In the rows, zero is written as 128.
The rows of M fall into a few groups, which share some directions, and each row is roughly a mix of its group's hidden directions.
M (152 x 11):
[[ 80 157 116 112 133 138 147 142 117 164 183]
 [111 119 190 163 140 162  93 107 122 127 140]
 [112 164 116 106 152 144 113  73 130 172 150]
 [111 147 174 169 109 146  90  91 141 142 111]
 [150 117  74 119 114  94 121 168 147 169 124]
 [112 183 153 137 106 133 134 128 143 125 190]
 [100  92  82  97 172 143 124 136 124 123 162]
 [130 105  82  73 147 134  91 105 121 105 116]
 [ 96 152 149 117 137 176  92 120 105 167 153]
 [147 134 115 158 125 129 182 176 148  92 142]
 [ 91 149 117  82 138 151 114 152 114 106 178]
 [127 118  91  95 169 131  99 112  81 110 100]
 [173 124 126 162  99 125 117 171 162 132  89]
 [165 130 130  90 148 156 109 105 107 164 173]
 [139 141 178 141  79 143 151 150 154 154 153]
 [113 135 105 167 107 118  76 149 154 107  89]
 [113  76 102 102 104 102 145 179 123 117 135]
 [149 124 154 131  74  82 138 136 167 145 150]
 [104  94  78 111 130  81 170 136 132 136 120]
 [141 135 107  45 109 136 120 119 124 138 149]
 [127 143 166 138  77 169 100 152 160 136 115]
 [133 181 148 136 135 137 127  78 144 167 158]
 [153 120 145 108 132  68 145  71 120 126 123]
 [156 114 104 113 173 149 143 113 114 114 188]
 [137 158 111  79 109 132 143 165 155 173 111]
 [124  97  97 132 168 181 153 166 134 131 117]
 [128 118 129 115 167 171 141 151 119 158 186]
 [152 105 139 119 113 126 128 141 172 199 129]
 [125 175 106 128 126 173 156 121 114  96 170]
 [120 129  87 114 177 152 108 116  87  90 123]
 [112 142  67 111 154 111  91  88 124 114 128]
 [194  96 138 135 170 138 118 113 118 109 107]
 [163  97 144 132 112 100  98 131 140 102  70]
 [156 146  83 102 107 144 141 148 162 113 174]
 [ 87 125 131 167 150 147 112  91  94 108 165]
 [135  93  97 105 187 117 132 152 102 100 115]
 [171 124 122 153 122 138 138 200 149 118 114]
 [159 125 139 134 129  87  90  97 102  91 165]
 [104 139 134 180 111 138  99  84 116  90 108]
 [183 118 151 127 105 121 133 146 166 157  86]
 [132 171 126 120 100 155  95  79 120 138 166]
 [126 174 116 111  92 122 108  97 145 178 152]
 [102 105 153 133 130 140 106  69 135 108  80]
 [158  79 101  80 119 127 112 136 128 171 138]
 [157 143 123 125 148  91 157 118 174 178 112]
 [138 151 122  89 103 139 166 176 156 161 136]
 [115 137 174 130 123 171 168 166 139 162 138]
 [100 172 125  97  97 148 162 156 127 145 164]
 [133 129 135 131 201 133 155  89 106 122 147]
 [174 135 105 135  95 122 110 168 146 175 111]
 [102 141  89 110 152 137 135 149 104  75  91]
 [ 97 139 162 176 138 116 145 123 104 148 179]
 [157  84 117 138 126 113 150 146 176 175 122]
 [120 111 153 136  95 108 177 181 156 125 133]
 [134 172 138 126  89 164  79 150 157 136 129]
 [139 113 110  87 163  82 152 176 132 136 127]
 [101 115 103  87 154 109 166  95 105  99 152]
 [145 119 125 154 124  81 129 191 142 147 157]
 [112 169 161 167  97 159 128 137 156 100 151]
 [159  75 147 151 174 111 114 112 110 102 121]
 [135 136 139 193  97 134 130 154 140 175 138]
 [130 123  87 110 165 158  72 114  99 127 141]
 [163 170 174 126 122 155 142 143 119 146 171]
 [ 85 149 132 147 141 153 135 111  95 132 189]
 [109 104  92 117 178 104 164 109 106 148 152]
 [124 179 149 138  87 170 122 143 134 116 167]
 [102 128 166 168  82 141 103 150 162 145 120]
 [104 130 161 170  90 146 102 150 171 134 109]
 [142 124 159 131 101 154 130 120 152 187 172]
 [165 151 159  94 135 127 183 106 107 135 151]
 [ 64 133 108 118 112 161 141 135 123 114 175]
 [144  90 133  94 154 123  78 133 112 132  81]
 [113 181 131 140 128 164 161 132 138 141 180]
 [ 92 136 116 132 134 150  76  79  98 115 108]
 [ 86 145 131 150 141 147 124 180 143 120 179]
 [ 96  94 154 153 153 153  85 102  95 138 114]
 [126 153 134 110 184  95 120 125  72 141 134]
 [100 108 112  80 105 163 111 124 118 181 125]
 [112 133 134 135  82 109 146 164 136 107  67]
 [ 88 140 144 130 115  80 146 144 125 168 172]
 [167  98 186 121 127 150 151 160 125 156 127]
 [126 120 100 103 193 151 114 120  88 109 144]
 [ 88 143 136 123 169 171 118 150 112 156 169]
 [137 176 177 154 105 167 122 143 136 125 156]
 [109 121  93  85 145  90 136 155 112  89  98]
 [110 100 163 106 119 146 171 134 128 171 168]
 [ 56 144 146 138 109 154 157 156 137 121 120]
 [141 137 151 103  98 124 199 144 151 150 135]
 [161 165 116 158 141 162 148 106 115  78 145]
 [132 129 137 148  72 132 147 158 155 137  75]
 [119 110  89 103  74 100 139 170 143 138 113]
 [152  90 154 154 103 114 158 180 156 126 129]
 [132 115  60 100 130 113 138 159 144 102  99]
 [133 124 121 106 143 108 166  81 135  95  77]
 [ 77 161 131 106 102 143 148 173 129 161 129]
 [104 162 124 108 145 119 168 157 103 137 183]
 [ 70 149 133 113 118 171 112 100 109 111 159]
 [115 161  82 148 159 161 118 131 169 158 120]
 [125 161 131 142 144 202 148 105 142 138 106]
 [123 115 115  68 139  68 124 139 105 115 118]
 [ 71 144 136 107 149 157 123 111 105 117 177]
 [134 160 122 143 130 201 140 110 111 104 153]
 [134 136 139 141 107  71 165 156 175 121 115]
 [148 112 148 142 151 156  83 170 130 158  91]
 [150 123 129 145  73 124 102  94 166 116  91]
 [103 120 130 131 178 164  93 113  81 121 107]
 [186 153 165 125  76 128 114 130 126 114 121]
 [165 104 168 151 108  75 142 143 152 143 117]
 [122 149 148 154 107 166 141 160  98 148 179]
 [113 100 147 115 151 149 112  63 119 106  94]
 [156  86 167 150 118 136  97 113 133 126  76]
 [146 127 123 131 174 144 116  81 131 188 128]
 [112 143  83 129  91  85 119 102 140 153  91]
 [117 146 159 134 101 176 125 142 156 180 150]
 [110 105 120 134 141 142 164 174 158 167 167]
 [113 126 152  72 159 103 150 142 124 161 165]
 [154 150 144  93 141 136 197 110 126 147 145]
 [173 114 140 110 120 137 121 150 148 135  59]
 [ 95  95 132 131 196 112 141  95 119 135 116]
 [154 102 158 152 105 136 144 159 135 154  71]
 [101 165 120 131 111 128 171  74 141 115 160]
 [106  85 100 125 152 108 138 165 116  86  95]
 [133 127  99 170 130 139  83  73 121 105 142]
 [105 106 112 144 169 141 164 175 131 100  97]
 [135 136  94  75 133 110  99 117  96  92 159]
 [140 148 106  83 143 121  89  80  98 133 152]
 [138 146 145 190  89 155 123 103 157 145 124]
 [157 124 127  96 111  92 113  98 149 180 159]
 [132 162 165 171 159 168 106 123 131 146 158]
 [ 85 144 100 118 116  87 133 121 162  95 167]
 [154 159 128 131 169 121 177 153 104 116 167]
 [148 161 122 144 151 152  99  67 122 141 160]
 [153 103  81 147 122 114 191 145 131 121 111]
 [132 116  79  81 126 127 178 157 141 147 137]
 [115 158 146 182 128 161 128 123 138 183 134]
 [145 129 128 137 101  91  79 119 171 151  92]
 [101  85 145 117 151 162  92  80 111 120 117]
 [158 136 138  77 166 124 104 123 107 177 129]
 [ 84 104 116 124 187 153 132 132 100 159 138]
 [115 104 124 160 185 105 112 110 107  84 123]
 [127 148 140 181  70 136 135 105 157 114 113]
 [160 150 108  92 164 123 140  75  96 117 123]
 [121 147 120  92 108 141 158 180 157 171 126]
 [169  89 140 173 164  96 131 115 127  99 128]
 [158 102 105  66 144 119 101 129 131 127  87]
 [133 148 101 151 130  96 114 111 144  87  70]
 [149 106 140 165 142 178 121 151 121 145  77]
 [138 144 141 185 106 182 134 149 148 137 104]
 [150 161 146 112 108 133 153 140 114 178 179]
 [126  87 112 100 142 173 111 177 130 100 140]
 [125 103 124 100  81 133 157 178 162 116 108]
 [148 102  97 135 135  85 157 180 120 149 152]]

In each list below, one row fits none of the groups, and each other row fits one group, some only roughly. Which row is it?
  q_864: [175 117 126 108 163 157 135 160 102 167 104]
  q_512: [154 127  94  70 105 105 120 156 114  99 104]
  q_973: [156 182 126  95 100 143 134 105 122 165 158]
  q_967: [122 137 113  72 108  80 114 127 148 169 115]
  q_202: [132 108  75  96 121 143 123 185 140 106 114]
  q_90: [133 177 102 131 152 149 157  87  97 134 160]
  q_739: [116 122 137 114 121 164  94  91 117 186 158]
  q_788: [102 147 154 187 115 151 101 155 150 151 144]
  q_462: [134  76 102 126 145  72 127 160 128 118 102]
  q_814: [135  88 119  77 157 163 153 151 116 121 157]
  q_20: [153 109 147 100 111  77 138 139 143 179 104]
  q_363: [129 120 141 166 128  68 145 146 143  87  99]
  q_733: [112 142 159 178 123 154 117 165 154 158 159]
  q_353: [125  88 126 116 182 154 105 143 113 130  81]
 | q_90
  q_227: [146 154 122  96  78 128 172 149 157 156 119]
  q_357: [108 126 164 156 140 186 133 124 149 165 100]
  q_278: [ 95 153 132 106 108 171  66 138 129 139 140]
  q_798: [145 159 141 175  95 156 101  93 127 118 161]
  q_380: [ 91 144 138 141  86 182 128 155 140 131  94]
  q_825: [116  68 106 137 114 118 133 171 130 111  85]
  q_421: [114 113 119 192 155 145 105 114 125  86 104]
  q_259: [ 83 135  85  79 153 141 140 108 120 103 146]
  q_448: [ 91  90 158 169 107 107 127 147 154 103 101]
  q_427: [101 132 161 129 184 165 127 138  98 145 159]
 | q_357
  q_789: [130 152 176 130 150 144 159  84  98  99 146]
  q_773: [119 102  79 106 117 124 151 160 166 108  90]
  q_240: [143 140 136 104 120  68 115 144 129 135  69]
  q_85: [118 131 141 115 127 149  92  65 116 165  96]
  q_346: [133 156 167 118  97 173 157 170 122 131 153]
  q_378: [105 112  58 105 158 114 149 152 127 130 146]
  q_933: [126 140  86  82 131 119 142 171 125 104 172]
  q_605: [ 95 133 153 185 101 144  98 162 142 125 109]
  q_548: [116 154 142 115 113 162 106 179 100 129 175]
  q_103: [143 127  92 166 163 107  97  79 124 108 115]
  q_729: [152 105 120  57 136 164 145 154 128 140 132]
 | q_605
  q_184: [112 118 160 133 127 119 159 141 170 191 112]
  q_601: [156 132 122 131  73 135 154 128 130  72  99]
  q_489: [131 133  77 137 181 143 117 116 113 100  87]
  q_953: [ 99 134 121 120 177 156  83 111  86 118 145]
  q_344: [123 128 174 119 133 183 116 103 120 167 160]
  q_728: [129  95 102  87 144 101 118 178 115  92 140]
  q_389: [153 150 128  92 104 145 160 157 147 174 160]
  q_235: [148 135 102  69 111  80 147 145 151 136 142]
  q_570: [129 134 114 139  90  75 163 175 150 132 128]
  q_133: [143 125 102  97 118  91 186 162 118 142 151]
 | q_953
  q_119: [139 121 172 112  85 140 147 161 147 177 129]
  q_995: [132  71 117 115 157  99  90 155 116 130  96]
  q_671: [130 104 101 102 183  89 138 148 105 108 153]
  q_680: [116 102 151 153 184 127 114 123  78 100 130]
  q_314: [114 177 114 118  98 164 123 176 141 153 148]
  q_603: [110 151 163 172  85 104 120 131 139 171 143]
  q_271: [100 139 137 167  91 110 142 137 180 141  92]
  q_98: [127  92  81  84 147 112 122  97  94 112 115]
  q_715: [135 160 120 151  76 173 126 119 150 151  95]
  q_309: [ 88 163 142 161 124 146 147 115  94  97 169]
  q_107: [119 109  93 107 171 187 116 121 105 144 141]
  q_68: [ 78 116 146 143 127 140  77  87 111 151 112]
  q_157: [ 86 127  99  90 103 156 143 175 148 119 111]
  q_30: [119 167  73  98 123 134  99  96 114  98 137]
 | q_314
  q_874: [141  98 125  91 164 124 140 121  73 121 169]
  q_642: [137 142 104 124 103  84 162 161 131 118 182]
  q_145: [ 86  77  85 119 128 109 152 149 154 131 110]
  q_506: [115 118 141 165 181 175 145 122 134 165 141]
  q_542: [100 131 139 154  87 118 106 121 162 106  72]
  q_659: [ 90  99 145 128 134 128  71  92 113 109  98]
  q_315: [118 157 161 171  93 153 143 123 121 149 174]
  q_459: [127 155 184 145 118 125 148  71 128 153 124]
  q_367: [152 158 152 170 102 148  94  89 119 105 150]
  q_511: [123 133 133  60 110 136 112 141  91 118 169]
  q_118: [127  92  86  84 168 124 134 102  98 109 123]
  q_177: [150 106 148 170 109 121 144 174 136 167 163]
 | q_177
  q_254: [114 113 104 147 139 119 101 120  94  68  89]
  q_173: [ 79 110 123 143 165 157 129 126 108 145 180]
  q_369: [ 99 112 146 111  78 126 135 139 157 173 165]
  q_2: [115 135 111 143  92 140 121 168 186 117  91]
  q_693: [ 96 154 106 151 128 139 114  77 106  98 169]
  q_717: [109 133 158 197 120 109  89 137 127 109 118]
  q_677: [176 103 117 147 162  84 156 105 109 107 124]
  q_361: [111 137  80 145 110  68 151 151 148 127 112]
  q_537: [134 114 197 144 108 147 132 151 124 175 127]
  q_657: [ 99 128 129 128 104 106 151 185 162 149  92]
  q_545: [ 65 123 125 137 121 137  89  83 105 123 144]
  q_392: [134 121 170  80 101 177 162 126 133 139 129]
  q_365: [ 88 158 141 128 139 147 155  81 105 136 172]
  q_164: [118 155 147 170 132 137  99  80  85 104 138]
 | q_677
  q_635: [ 91 150  71 110 125 119 113 103 141 111 170]
  q_645: [135 162 117 110 177 180 153 133 142 152 151]
  q_859: [131 148 153 138 186  94 117  85 100 119 141]
  q_552: [146 163 178 167 142 150 158 128 162 145 135]
  q_338: [116 120 113 136  76 108 185 153 132 103 106]
  q_925: [131 104 172 184  94 110 133 118 160 146 123]
  q_950: [136 130 152 142 129 202 144 131 138 164 153]
  q_891: [135 111  95 157 119  88 131 143 144  78  87]
  q_349: [129 157 165  96 109 163 161 169 130 148 155]
  q_651: [151 130 143  91 134 166 155 159 115 150 180]
  q_797: [149 138 166 123  96  88 135  92 109  93  96]
  q_237: [123 111  82 130 147 136 106 132 145  88  70]
  q_327: [144 142 121 144 141  71 142  87 113  92  96]
  q_447: [119 116 150 150 131 173  86 109 118 164  84]
 | q_338
  q_451: [109  76 109 140 145 153 128 168 163 130  90]
  q_919: [109 100 100 146 139 138 143 182 178 110 117]
  q_899: [ 88 142 118 135 158 116 151 127  97 124 192]
  q_863: [161 102  87  72 148 113 162 113 120 131 135]
  q_200: [135 144 103 131 127 158  93  96 119 116 194]
  q_465: [114 131 167 102 158 178  94 117  93 132 111]
  q_156: [150 127 129  92 164 177 106 105  93 122 157]
  q_52: [129 134  71  90 126 122 167 119 134  80 129]
  q_312: [119 115  68 128 102  82 116 171 124 124 122]
  q_631: [113 141 149 133  65 140 106  78 125 121 153]
  q_55: [ 91 122 149 173  85  94 107 114 130 161 129]
  q_865: [109 139 104 127 122 118 168 148 150 142 197]
  q_518: [128  79 115  89 144  81 111 127  89 143 116]
  q_965: [111 137 183 151  85 134 157 138 159 158 130]
  q_909: [133 119 166 174 121 143 141  81 134 127  80]
 | q_863
  q_252: [127 100  98 104 133  99 187 158 141 101 113]
  q_723: [129 148 126 157 157 138 125 165 153 191 149]
  q_820: [122 100  73 125 167 110 129 153 131  84 109]
  q_778: [ 95  71 175 148 135 140  98 121 118 114 143]
  q_519: [118  95 147 141 124 122 128 198 159 151 106]
  q_287: [140 103  87  86 145 125 109 136  84  87 134]
  q_794: [105 144  99 149 142  70 155 129 118  87 151]
  q_140: [ 98 103 143 171 103  79 137 160 151 118 109]
  q_22: [ 94  95 117  92 140  98 150 177 130 137  97]
  q_898: [158 141  90 104 139 101 140 115 117  71  97]
 | q_519
  q_759: [ 83 137 157 150 137 161 101 113 100 162 162]
  q_64: [134 177 146 133 102 183 152 142 136 164 124]
  q_725: [119 111  55  94 132 106 112 123 138 152 111]
  q_151: [149 147 141 132 104 124 156 196 136 132 167]
  q_656: [157 133 135 109 134 142 139 118 141 188 184]
  q_371: [113 102 158 116 160 166 107 119 102  84  95]
  q_803: [ 75 121 152 118 152 152  93  91  96 143 136]
  q_812: [104 184  98 131 136 162 115  90 136 118 159]
  q_162: [120 136 115 188 137 126 184 143 147 154 144]
  q_871: [172 154 100 107 143 138 162 174 149 116 102]
  q_234: [160 125 120 160  86  77 132 166 137 144 147]
  q_901: [123 129  66 130 156  86 100 123 109 117 158]
  q_111: [104 148 105 125 126 177 112 135 154 187 146]
  q_396: [144 171 178 153 117 157  99 119 120 154 153]
 | q_901
  q_250: [134 140 180 166  80 103 142 142 156 138 139]
  q_203: [104  68 118 120 179 102 118 143 103 138 123]
  q_955: [128 117 152 124 140 120 154  49 118 128 101]
  q_637: [125 109  88 100 187 128 131  86 150 139 134]
  q_544: [134 155 138 141 104 128 122 101 161 104  60]
  q_297: [123 140 165 135 149 152 179 140 149 165 167]
  q_362: [151 131  91 150 162 165 101 102 106  89 144]
  q_824: [106  93  61 114 164 131  98 130 118 127 126]
  q_667: [ 68 161 109 132  95 143 128 117 117  89 152]
  q_844: [184  98 168 157 104 140 135 125 151 126  98]
  q_476: [152 178 136 149 107  99 120  97 138  99  86]
  q_63: [110 125 112 102 161 108 168 164 115 129 181]
  q_311: [113 146 161 184  90 114 102 150 157 118 115]
  q_340: [133 142  79  90 122 110  97 113 100  85 108]
 | q_637
  q_256: [159 126 184 169 119  96 153 143 125 120 101]
  q_818: [ 74 117 138 152 141 151 128 130 141  64 131]
  q_550: [122 165 150 145  80 115 150 124 152 181 137]
  q_207: [151 172 109 133  84 130 166 138 166 139 157]
  q_446: [ 89 140  98  90 134  79 145 148 115 106 156]
  q_932: [139  97 183 128  99 110 151 161 142 154 157]
  q_513: [145 150  83 147 132 127 172 138 182 106 118]
  q_893: [ 93 126 130 178 166 145  85 102 133 147 140]
  q_524: [131 171 156 127 107 169 132  66 126 131 121]
  q_702: [110 100 181 136 114 143  78 138 144 140  93]
  q_19: [159 113  84  87 159 132 138 139 117  80 115]
  q_949: [126 111 153 131 112  73 160 132 123  75 105]
 | q_702
  q_658: [114 107 126 110 114 140 103  71 115 102  77]
  q_991: [127 117  98  57 123 103 112 122 113 163 118]
  q_791: [ 98 138 107 114 175 157 124 145 115 171 169]
  q_785: [151 103 109 152 141  96 123  84 108  87  92]
  q_602: [136 142 191 159  79 120 130 150 138 140 145]
  q_646: [ 87 156 135  94 150 130 110  83 114 134 171]
  q_730: [143 135 105 130  65  88 156 117 148  99 134]
  q_219: [120 132 143 178 103 131 101 181 168 121 120]
  q_303: [102 139 183 149 121 146  76 133 121 158 146]
  q_7: [125 162 164 120  96 178 118 101 104 146 158]
 | q_785
  q_559: [166 137 133 102 119 162 136 162 151  78  99]
  q_402: [106 113  94 117 126  89 117 153 148 101  72]
  q_611: [ 74 137 158 110  85 114 153 165 144 127 136]
  q_144: [136 141 112  67 125  69 121 107 136 148 120]
  q_286: [107 179 144 140  89 140 136  91 141 106 165]
  q_143: [ 89 159 135 130  71 111 113  97 124 136 164]
  q_54: [105 116 158 145 132 147 140 117 103 138 202]
  q_613: [125 115 103  75 125  65 127 125 134 150 104]
  q_710: [ 88 154 148 184  99 114 126 102 108 103 136]
  q_238: [111 150 158 163 106 120 103 115 137 186  99]
  q_379: [151 108 179 193 151 133 127 122 113 124 131]
  q_89: [161 134  79 116  89 106 130 126 160 114  86]
  q_992: [ 92  87 104 142 149  99  98 152  98 133  95]
 | q_992
  q_521: [113 106 120 166 135  81  98 127 108  78 109]
  q_169: [180 138 136 145 116  70 130 123 146 113  90]
  q_486: [149 110 115 110 158 165  71 148 133 166 129]
  q_809: [130 126 151  76 160 119 107 111  82 129 166]
  q_647: [130 133 125 175 137 139 120 186 155 169 147]
  q_990: [118 112 123 104  85 157 118 192 150 140 142]
  q_700: [148  92 117 110 147 126  94 154 123 174  81]
  q_517: [151 125 187 147 105 173 122 129 118 142  90]
  q_168: [157 142 154 177  69 139 132 128 143 121 103]
  q_954: [ 72 183 114 120 123 127 132 122  92 118 155]
  q_166: [ 98 125 127 184 139 103 111 130 123 105  73]
 | q_486
